In the rows, zero is written as 128.
The rows of Z fall into several groups, and each row is roughly a mix of its group's hidden directions.
Z, 144 rows:
[[ 91 102 136  89 132 108  92 127 105 139  96 105 134 105 108 129]
 [156 149 136 141 134 134 114  84 185 130 113 118  97 117 129 131]
 [ 97 121 142 131 126 142 146 124  72  98 131 113 148 160 131 160]
 [110 158 146  72 144 127  96 128 123 129 115 162 143 141 144 150]
 [150 150 121 141 118 117 140 119 192 160 127 138 117  92 128 113]
 [151  99  91 108 138 119 103 137 148 155 122 120 116  88 110  94]
 [ 90 101 130  81 101 123 103 164 108 153 129 144 139 129 126 129]
 [110 180 143 140 135 145 132 107 123  99 136 146 132 171 140 159]
 [128 110  81 106 149 176 105 114 103 117 145 115 121 148 113 136]
 [181 134 111 142 137 122 125 115 181 143 127 129 103 104 132 105]
 [119 118 138 153  99 102 186 126 106 119 123 106 154 126 142 156]
 [168 163 125 158 151 147 133 131 166 139 149 148 105 126 127  99]
 [150 154 149 155 172 139 128 134  87 105 136 123 112 167 135 125]
 [128 100 125  88 156 177  94 135 118 148 135 127 118 115 106 107]
 [138 157 156 169 114 138 141 142 171 134 150 161 112 135 133 103]
 [179 140 103 120 150 101 140 113 147 159 110 106 118  96 138 133]
 [ 80 110 140  78 133 134  91 134 111 124 112 140 150 114 110 123]
 [145 118 106 131 132 168 117  79 136  87 132 114 117 156 132 152]
 [129 101 112 125  93  95 125  99 124 100 104 100 129 145 147 167]
 [162 109  84 145 124 148 107  96 151 104 135 109  97 146 125 129]
 [127 151 130 159  97 124 159 147 171 167 150 145 120 111 127 114]
 [130 154 108 163 115  84 149 107 131  87 119 125 141 147 145 151]
 [170 103  90 119 158 157 100 112 140 125 132 113 104 119 114 105]
 [150 182 141 163 144 125 137 127 170 139 137 151 111 124 129 108]
 [128 126 144 144 132 134 151 124 112  63 136 156 162 151 146 127]
 [112 133 115 106 154 163  85 129 106 158 133 107  96 140 101 130]
 [149 120  94  84 151 111 107 133 140 162 113 127 131  86 121 113]
 [120 162 104 152  92 106 123 113 187 130 133 148 117 132 131 132]
 [152 147  81 125 130 111 126 132 173 165 133 138 120  96 122 110]
 [160 179 104 155 182 119 131 118 122 130 129 117 112 129 121 120]
 [ 88 105 129 144 108 113 128 165  82 101 139 135 146 152 120 115]
 [101 141 150 129 127 145 143 152  84 176 140 102 113 142 118 148]
 [133 169 123 140 164 132 143 155  86 169 144 113 113 140 120 132]
 [101 106 140 126  96  82 117 108 121 112  91  97 131 127 131 155]
 [ 99 174 165 119 136 100 142 152 122 166 117 143 143 108 127 130]
 [116  80  91 122 115 115  91 123 125  82 120 127 137 129 115 109]
 [111 141 178 163 140 155 133 130  99  98 138 127 118 166 125 127]
 [136 164 133 146 144 135 141 152  87 123 152 139 120 180 146 142]
 [155 118 113 118 114 128 124 127 184 170 129 132 111  90 125 109]
 [179 118  84 136 165 140 114 110 128 124 130 101 102 125 119 114]
 [121 110 125  95 140 153 123 123  72 112 129 114 138 161 139 163]
 [109 121 138  98 144  98 115 160 102 170 109 118 135  93 112 112]
 [112 104 172 122 107 113 166 148  88 136 119 115 152 126 144 149]
 [136 130 121 139 142 178 153 145  89 120 167 136 130 165 133 134]
 [144  97 137 142  98  88 130 121 168 138 103 110 118  91 128 113]
 [149 157 136 120 128 111 126  96 190 145 107 136 121  98 138 134]
 [136 129 145 185 113 151 127 117 140 100 145 118  93 165 125 122]
 [121 110 112  97 104  96 121 126 153 171 105 112 129  84 122 134]
 [162 144 133 116 193 124 139 143  86 133 123 124 139 118 132 115]
 [168 122 130 172 100 105 133 117 157 105 128 122 100 153 152 129]
 [136 119 149 169  81 107 146 135 177 124 133 144 121 122 139 111]
 [ 92 105 151 132  98 104 126 106 107 110  99  90 131 135 126 160]
 [125 128 153 165 136 161 128 112 120  70 141 135 124 163 126 120]
 [118  91 110 112  84 137  93  97 162 111 120 121 113 139 130 144]
 [128 119 119 149 144 141 148  98  94  68 127 110 148 149 129 145]
 [112 130 138 156 138 126 146 111  84  74 124 111 144 157 129 146]
 [144 152 171 174 136 140 162 111 130  95 134 130 126 151 144 136]
 [108 141 138 167 139 131 155 118  84  86 132 111 142 157 124 143]
 [ 89 132 148  95 140 171 112 134  88 150 135 120 124 146 115 150]
 [152 156 114 161 169 159 137 115 119 146 142  97  96 132 108 122]
 [132 106  93  92 116 101 101 121 159 104 112 156 153 107 135 117]
 [164 143 132 135 161 120 142  89 141  76 110 136 149 124 146 133]
 [151  86 132 118 109 113 145 167 140 148 134 147 143  94 137  93]
 [129 106 113 111 152 155 133 161  80 167 145 108 124 120 110 116]
 [144 107 132 161 108 169 153 142 112 116 165 127 113 168 138 129]
 [111  70 112  93 104 119  99 156 120 137 124 131 136 111 118 107]
 [141  97  78 110 137 160 106  96 124  90 133 119 129 141 123 136]
 [168 113  88 149 126 146 116  92 158  99 135 114 103 143 130 128]
 [166 102  92 127 164 148 105 137 117 135 138 110 104 119 109  94]
 [139 114 118 127 102  83 119 113 179 134 101 125 126  90 130 118]
 [124 173 145 174 129 120 170 156 122 157 150 133 123 132 125 120]
 [139 138 115 125 169 165 105 124  85 120 140 111 105 166 120 136]
 [121 102 111 107 143 131 112 135  62 115 124  99 128 156 125 146]
 [113 128 149 169 104 129 152 119 177 127 130 134 133  92 108 100]
 [149 116  99 145 135 175 122 104 128  84 152 128 117 164 128 130]
 [104 119 168 129 121 144 133 117 121  68 127 156 159 146 138 131]
 [141 101 123  74 136  92 109 125 109 116  95 127 151 117 150 143]
 [ 97 128 150 141 115  97 159 133 142 139 111 127 159  76 111 112]
 [ 77 158 182 145 107 124 140 142 118 129 130 144 136 147 129 140]
 [158 158 143 187 137 117 147 135 144 144 137 115  93 133 127 110]
 [150 141 155 133 127  87 133  93 166 120  89 117 128 103 145 139]
 [132 132 102 101 119 172 108 145 155 160 162 161 115 136 127 118]
 [165 125 107 149 147 141 125 136 153 162 141 115  96 102 108  90]
 [ 99 104 144  88 109  97 105 135 139 150  98 128 142  90 121 124]
 [121 113 110 159 145 146 117 130 105  69 145 135 135 150 110  98]
 [119  90 145 144  72 102 119 141 166 130 122 134 118 115 129 107]
 [ 88 139 137  99 140 102 139 154  85 146 116 131 165 109 121 135]
 [125 122 101 126  95  82 146 132 153 169 115 111 131  91 127 135]
 [149 154 101 142 183 111 127 132  88 137 122  97 116 128 114 122]
 [100 122 149 144 116 105 145 184  86 146 140 134 138 133 123 111]
 [102 140 119 125 112 113 159 144  86 109 139 142 164 156 147 159]
 [ 90 123 121  87 154 140 114 143  82 152 123 117 145 112 103 130]
 [141  97  90 120 147 145 101  98 103 102 120  89 113 142 116 139]
 [109 101 115 104 105 166 105 115 142  86 142 160 145 150 132 131]
 [153 104  80 133 133 144 104  88 157 100 125 110 112 123 116 122]
 [111 131 137 123 134  99 142 136 135 171 106 109 138  70 105 113]
 [ 83 124 147  85  95 116  99 147 125 134 121 158 141 142 139 144]
 [138  95 101  96  85  99 105 132 131 145 117 116 114 142 151 156]
 [165 155  98 152 178 128 114 107 128 122 125 105 100 129 115 116]
 [138 188 130 132 165 151 130 106 132 106 138 153 131 156 140 144]
 [114  97 134 151  94  83  93 145 119 118 113 107 101 146 124 117]
 [110  92 114  70 138 132  97 115 117 116 106 127 153 104 118 130]
 [ 92 125 144 100 141 110 143 146 104 123 115 147 180  94 120 118]
 [108 110 143 140 110 124 125 124 145  65 128 165 159 133 131 108]
 [146 152 152 156 107 139 153 120 182 118 144 164 128 132 148 123]
 [118 100 127 107  78 116 115 123 183 132 119 151 136 105 135 124]
 [ 99 164 119 134 114 112 159 162 106 178 145 128 134 130 126 145]
 [130 119 146 123 150 153 129 110  76  99 123 101 126 164 137 159]
 [148 138 106 134 160 177 149 120 106  97 158 143 143 153 133 131]
 [180 141 107 170 148 147 136 126 148 124 152 128  98 139 129 104]
 [128 118  79  84 152 122 137 144  98 135 131 137 167 104 125 127]
 [ 94 108 129 107 121 108  87 131 118 158 102  95 109 109 101 126]
 [112 159 136 159 152 128 140 151 141 143 141 146 135  97  97  81]
 [ 99 113 152 100  94 133 119 113 162 100 119 165 158 122 140 136]
 [144 156 176 153 145  84 143 150 104 120 115 133 127 142 151 124]
 [ 90 137 159  83 133 119 135 137 119 156 109 139 162  94 124 138]
 [101 129 111 133  74 112 153 136 164 166 136 132 136 104 124 136]
 [ 86 131 139 114 113 111 157 149 114 118 129 159 182 111 130 128]
 [154 121  93 118 106 115 110 121 159 175 124 104  90 122 132 140]
 [ 87 125 166 106 119 161 123 136  99 108 138 151 148 159 135 145]
 [151  74 108 142 105 112 104 138 154 120 126 120 109 112 120  89]
 [103  91 149 139 105 122 139 115  95  80 116 109 147 146 133 147]
 [166 137 101 131 136 107 135 107 175  97 122 156 147 108 143 113]
 [ 99  83 112 105 115 127 112 147  89 155 123  94 124 119 105 129]
 [109 149 151 104 111  88 156 141 129 161 111 139 157 104 145 151]
 [157 120 117 173 147 131 137 123 101  75 139 117 121 161 133 118]
 [111 144 136 113 128 170 135 157  94 148 162 149 128 167 137 144]
 [130 158 152 146 131 161 131 146 163 138 157 173 120 132 126  98]
 [139 131  83 129 159 128 102  81 134  95 111 102 122 123 111 132]
 [153 137 116 125 127 115 127 148 166 185 132 133 108  93 123 103]
 [163 149 115 174 111 116 160 110 157 104 140 134 122 148 152 138]
 [179 153 144 160 160 142 156 130 146 148 139 126 109 114 131 106]
 [162 132 149 170 104  94 147 117 166 104 119 134 120 133 154 125]
 [ 92 135 156 146 112  88 163 135 107 105 113 130 167 119 132 137]
 [141 157 148 150 131 112 137 161 162 161 140 158 119 107 127  90]
 [137 119 119 136  87  87 141 117 124 103 117 119 132 158 163 167]
 [168 124 107 132 153 102 109 122 150 151 109 103 101  95 117 103]
 [163 164 109 122 188 147 111  99 138 121 124 127 116 124 122 123]
 [124 104 113  74 122 119 111 137 151 144 117 154 155  87 128 113]
 [125 105 142 149 124 143 115 114 101  67 130 121 123 174 135 135]
 [116 105 125 125  71  97 143 118 157 104 118 144 154 125 150 146]
 [106 113 102 123 100 130 172 124 145 116 138 147 178  97 126 130]
 [153 150 100 116 140 119 108 131 174 169 128 140 108  98 121 106]
 [113 157 163 145 177 150 154 123 106 111 128 133 152 110 109 111]]

Each list below has four rows that fit no group; the rest each fit one group, if only roughly. Name those rows in the order they come.
  * k48: [144 134 134 110 126 169 120 158 134 180 159 144  98 143 135 124]
  * k574: [139 133 117 104 148  93 132 140 114 181 106 100 126  89 122 130]
  * k13: [129  97 143 124  84  76 113 119 148 113  97 119 125 126 149 140]
  * k680: [151 149 126 168 152 135 122  99 120  80 130 116 109 166 133 134]
  * k723: [148 162 131 179 127 103 157 106 153  91 126 135 132 137 142 130]
  * k417: [ 96 104 163 102  79 109 102 151 142 144 117 147 126 130 137 129]
  * k467: [153 143 121 161 145 165 108 105 158 103 146 135  96 150 120 109]
  * k805: [115 132 110 138 158 169 117 113  84 102 142 106 120 161 109 139]
  * k823: [146 185 123 139 154 152 123 133 155 145 153 162 111 142 130 117]
  * k302: [ 90 133 149  98 137 116 117 131 133 165 103 121 141  80 103 120]
  * k32: [113 130 161 140 125 131 164 113  88  99 122 111 149 152 144 165]
  * k585: [148 129  81 131 167 151 136 107 108  81 139 131 149 137 124 125]
  * k637: [108 154 164 129 109 103 139 110 169 107 109 160 155 113 141 134]
  * k860: [147 154 128 149 160 154  94  98 158 102 130 134  98 142 117 110]

k48, k680, k723, k637
  * k238: [117 152 157 160 112 143 144 139 104 124 149 129 111 182 143 152]
  * k463: [ 89  98 112  88 119 135  91 152  96 152 129 120 126 130 108 127]
  * k244: [116  97 105  72 138 125 115 117  97 134 106 105 149 110 124 151]
  * k547: [172 112 127 133 107 120 129 103 184 145 116 115 103 106 141 128]
  * k797: [158 145 109 173 125 131 147 113 119 123 141  97  96 165 139 151]
  * k504: [143 152 139 155 164 135 171 124 112  87 137 146 162 127 134 118]
  * k440: [107 129 133 102 132 115 154 150 129 138 126 160 179  84 124 111]
  * k942: [111  91 136 107 129 159 129 146  70 145 136 100 125 141 119 142]
  * k947: [ 82 127 148  98 143 140 123 155  73 138 130 132 150 133 116 133]
  * k389: [104 113 129 138 145 128 111 114  79  75 117 107 137 155 116 135]
  * k796: [150 173 115 159 129 105 119 124 176 152 129 132  95 123 126 115]
  * k939: [114 136 161 152 141 130 158 110 103  72 121 130 160 140 134 139]

k238, k389, k796, k939
  * k780: [102 146 140 107 105 131 164 130 119 120 136 159 171 140 153 164]
  * k136: [124  99 126 163 110 150 134 135  92  95 150 112 114 174 128 131]
  * k190: [179 112  99 124 149 126  92 126 142 145 124 109  87 124 125 107]
  * k277: [145 104 139  94 109 127  96  97 179 115 105 141 124 116 145 134]
  * k815: [118 141 102 149 102 142 176 135 120 111 162 149 155 153 142 148]
  * k334: [151 127 154 154 107 148 125 132 185 138 144 151 100 126 133 100]
  * k495: [133 177 148 171 157 120 133 116 120  88 129 137 124 158 133 127]
  * k596: [141 160 140 144 179 130 116 120 152 122 120 139 124  97 105  86]
  * k256: [131 150 134 153 174 150 158 141  89 103 148 139 150 136 120 110]
  * k54: [134  89 102 105 142 134 127 102  97  80 114 111 156 130 131 143]

k190, k277, k495, k596
  * k293: [157 117 134 154  76 126 147 126 164 131 143 133 105 152 158 143]
  * k222: [126 151 139 143 164 137 167 143 104 101 143 156 169 120 127 109]
  * k189: [ 88 128 162 117 111  98 156 153 116 143 117 141 167  99 128 127]
  * k816: [112  95 157 124  75 105 104 113 156 107 105 127 119 137 142 141]
  * k932: [129 122 153 143  96 100 147  92 171 122  99 111 131 102 137 145]
  * k963: [165 134 122 178 156 106 135 120 115 124 119  86  98 129 119 115]
  * k486: [128  83  97  89 146 150  95 142 114 126 133 134 137 110 109  99]
  * k580: [ 98 134 162 124 100  96 120  98 136 102  95 121 137 139 143 164]
  * k937: [ 83 101 169 136  81 146 127 133 119 110 134 133 131 155 130 141]
  * k737: [136 129 137 117 137  92  70 109 144 122  91 111  96 130 127 126]
  * k983: [ 88 116 156  94 122 118 110 122  93 144  99  98 129 128 123 160]

k293, k189, k932, k737
  * k570: [143 176 145 133 191 147 142 130 117 128 134 145 139 117 121 110]
  * k14: [122 106 125 117  76 118 131 117 126 147 121 100 112 151 149 178]
  * k577: [ 78 128 138 105 132 125 135 117  81 116 110 110 159 130 119 161]
  * k275: [109 102 146  70 122 153 107 135 129 116 127 167 158 124 137 127]
  * k769: [164 178 123 133 148 115 159  99 148 145 119 121 126 121 149 159]
  * k299: [104 123 187 155 126 113 130 126 106  80 111 127 138 145 131 125]
  * k322: [148 101 120 136 138 143 116  92 106  78 119  98 118 158 134 147]
  * k555: [ 98 112 145  97 143 158 106 147  72 137 132 118 126 150 117 137]
  * k167: [ 98 108 164 119 119 141 149 144  71 117 131 120 149 151 136 150]
  * k543: [125  97 152 101  95  92 128 155 143 162 111 136 137  96 139 120]

k570, k14, k577, k275
  * k710: [110 156 159 145 117 100 146 147 163 154 123 152 139  92 121 103]
  * k726: [110 114 125 127 106  87 129 112 138 155  95  86 123  91 114 141]
  * k76: [111 111 133 133 127  98 133 153 137 153 117 124 140  74 101  87]
  * k697: [150 135 117 140 173 111 108 104  95  91 106  97 116 145 126 133]
  * k874: [131  88 106 104 106 103  93 107 130 131  99  91 108 126 129 148]
  * k174: [125 111 124 128 158 162 104 139  73 116 141 107 109 160 113 123]
  * k794: [154 163 128 158 116 100 139 117 187 126 126 151 121 119 143 119]
  * k927: [100 126 124  82 134 120 137 158  96 132 130 158 176 117 134 131]
  * k364: [ 85  95 155  97 121 129 131 139  81 120 114 120 160 123 123 141]
  * k281: [116 106 138 160  99 103 154  97 137  82 108 109 148 119 130 139]

k76, k697, k174, k364
  * k130: [178 141 112 138 136 138 162 152 151 155 157 154 128 117 145 108]
  * k643: [102 100 126  80 141 123 101 118  91 129  99 101 140 117 117 147]
  * k522: [129 140 164 177  98 126 170 123 135 106 138 131 128 153 147 142]
  * k143: [ 78 116 126 101 133 134 137 142  75 142 125 112 156 118 108 142]
  * k360: [122 111  81 110 157 143 112 128  82 139 130  92 123 127 102 131]
  * k684: [128  67 121  84 125 141  84 126 117 120 114 116 123 122 122 121]
  * k290: [108 166 176 115 147 122 132 165  98 151 131 154 138 138 136 128]
  * k101: [173 162 146 167 143 112 129 110 163 119 122 129  98 135 142 120]
  * k258: [114 109 116 115 100 119 104 112 102 106 118 107 117 173 143 170]
  * k962: [129 154 167 170 164 147 140 146 106 111 144 139 123 141 116  98]

k143, k684, k290, k101
  * k215: [155  93  76 127 100 100 128 129 150  98 131 143 143 125 144 119]
  * k954: [164 106 126 114 158 100 119 105 125 129  90  89 123  94 127 125]
  * k124: [153 122 102 150 122 159 126 136 108 119 161 122  98 182 139 137]
  * k537: [143 137 141 155 113 172 130 125 136 114 159 141 101 179 144 138]
  * k775: [129 179 117 152 137  91 129 124 167 156 118 130 116  99 115 115]
  * k327: [134 144 138 116 181 132 107 128  71 111 118 113 123 154 128 137]
  * k355: [131 107 146 126 142 180 108 140  90 128 148 115 100 166 123 128]
  * k60: [134 111  99  88 158 165  86 113 103 122 128 114 115 144 118 137]
  * k329: [162 135 128 160 130 161 115 116 148 100 151 139  94 169 138 121]
  * k625: [111  95 140 114 103 112 110 150 127 179 115 101 106 103 112 119]
  * k271: [137 137 124 131 174 132 114 105  84  84 116 108 128 155 126 140]
  * k419: [144 141 124 103 113 101 103 122 162 179 109 117  96 117 139 146]

k775, k355, k271, k419
  * k398: [135  95 135 149 119 102 146 138  77  91 122 105 137 154 143 139]
  * k86: [169 160  99 121 179 131 124  96 120 106 121 121 126 141 140 145]
  * k611: [175 118  82 107 165 169 131 115 123 129 145 124 125 126 131 127]
  * k283: [109 110  93 102 146  96 115 149  80 112 117 127 160 119 118 119]
  * k940: [121 150 132 193 143 128 153 128 109  89 143 123 130 147 115 112]
  * k863: [161 171 112 160 140 129 150  94 160 102 134 138 125 141 144 141]
  * k187: [138 123 112 129 139 170 119 131  86 124 153 113 104 178 131 147]
  * k969: [133 106 122 105 116 117 140 167 115 193 132 115 124 100 125 121]
  * k764: [111 148 124 138 162 165 146 153  93 117 160 152 150 138 112 108]
  * k601: [130 132 152 105 126 167  98 144 155 175 142 145  96 128 123 114]

k398, k86, k940, k601
  * k648: [ 95 131 162 126 123 135 130 163  71 141 138 125 126 162 131 142]
  * k455: [146  99 135 119 113  88 113 126 169 139  99 124 124  84 128 104]
  * k727: [111 120 146 153 101 112 160 136  84 115 130 105 135 161 144 161]
  * k749: [102 106 143 134 130 116 136 139  63  95 121 109 147 150 127 140]
  * k314: [123 120 121 119 145 139  99 107  86  85 120 109 121 171 132 153]
  * k473: [135 101 139 115  72 121 129 138 172 167 129 135 113 116 144 133]
  * k403: [107 107 186 141  90 138 146 150 141 118 137 157 142 129 137 114]
  * k595: [143 107 116  91 147 124 108 148 124 180 119 114 116  91 115 108]
  * k409: [110  87 144 123 123 141 132 130  84  76 129 130 156 150 134 132]
  * k893: [ 95 114 167 141 116 139 154 137  96  87 134 141 161 145 133 132]
  * k707: [103 157 158 142 129 126 134 137 168 155 127 149 131  89 106  97]
  * k337: [177 147  96 151 143 152 138 107 150 144 145 111  93 139 132 135]

k749, k473, k403, k893
  * k444: [132 180 117 152 166 129 148 113  93 112 133 114 130 156 130 153]
  * k864: [102 124 122  68 137 126 127 139 107 164 116 129 157  97 122 142]
  * k155: [126  76  95 102 120 134  95 137  93 134 126  97 112 141 119 133]
  * k402: [141 116 120 123 136 111  96 169 137 166 132 135 103 108 113  81]
  * k870: [180 148 110 147 171  94 128 125 115 133 114 101 106 125 133 121]
  * k953: [144 131 120 159 151 142 117  79 130  80 118 100 111 145 120 135]
  * k923: [157 114 132 163 107 148 149 128 123  93 153 134 116 174 153 136]
  * k892: [122 130 150 139 128  88 131 112 166 126  95 124 139  76 116 106]
  * k964: [130 118 121 147 149 138 119  80 114  71 111  97 126 141 118 139]
  * k884: [149 146 159 161 140 149 117 131 134  93 146 154 108 171 142 112]
  * k128: [102  97  86 123  86  93 133 115 126 111 114 110 150 119 125 149]
  * k503: [159 133 135 183 110  90 147 116 148 121 118 102 102 133 140 130]
  * k682: [170 128 101 144 159 105 112 111 134 138 110  89  96 111 117 114]
  * k270: [121 156 117 128 129 102 140 166 135 189 136 136 126  98 116 110]

k155, k402, k870, k923
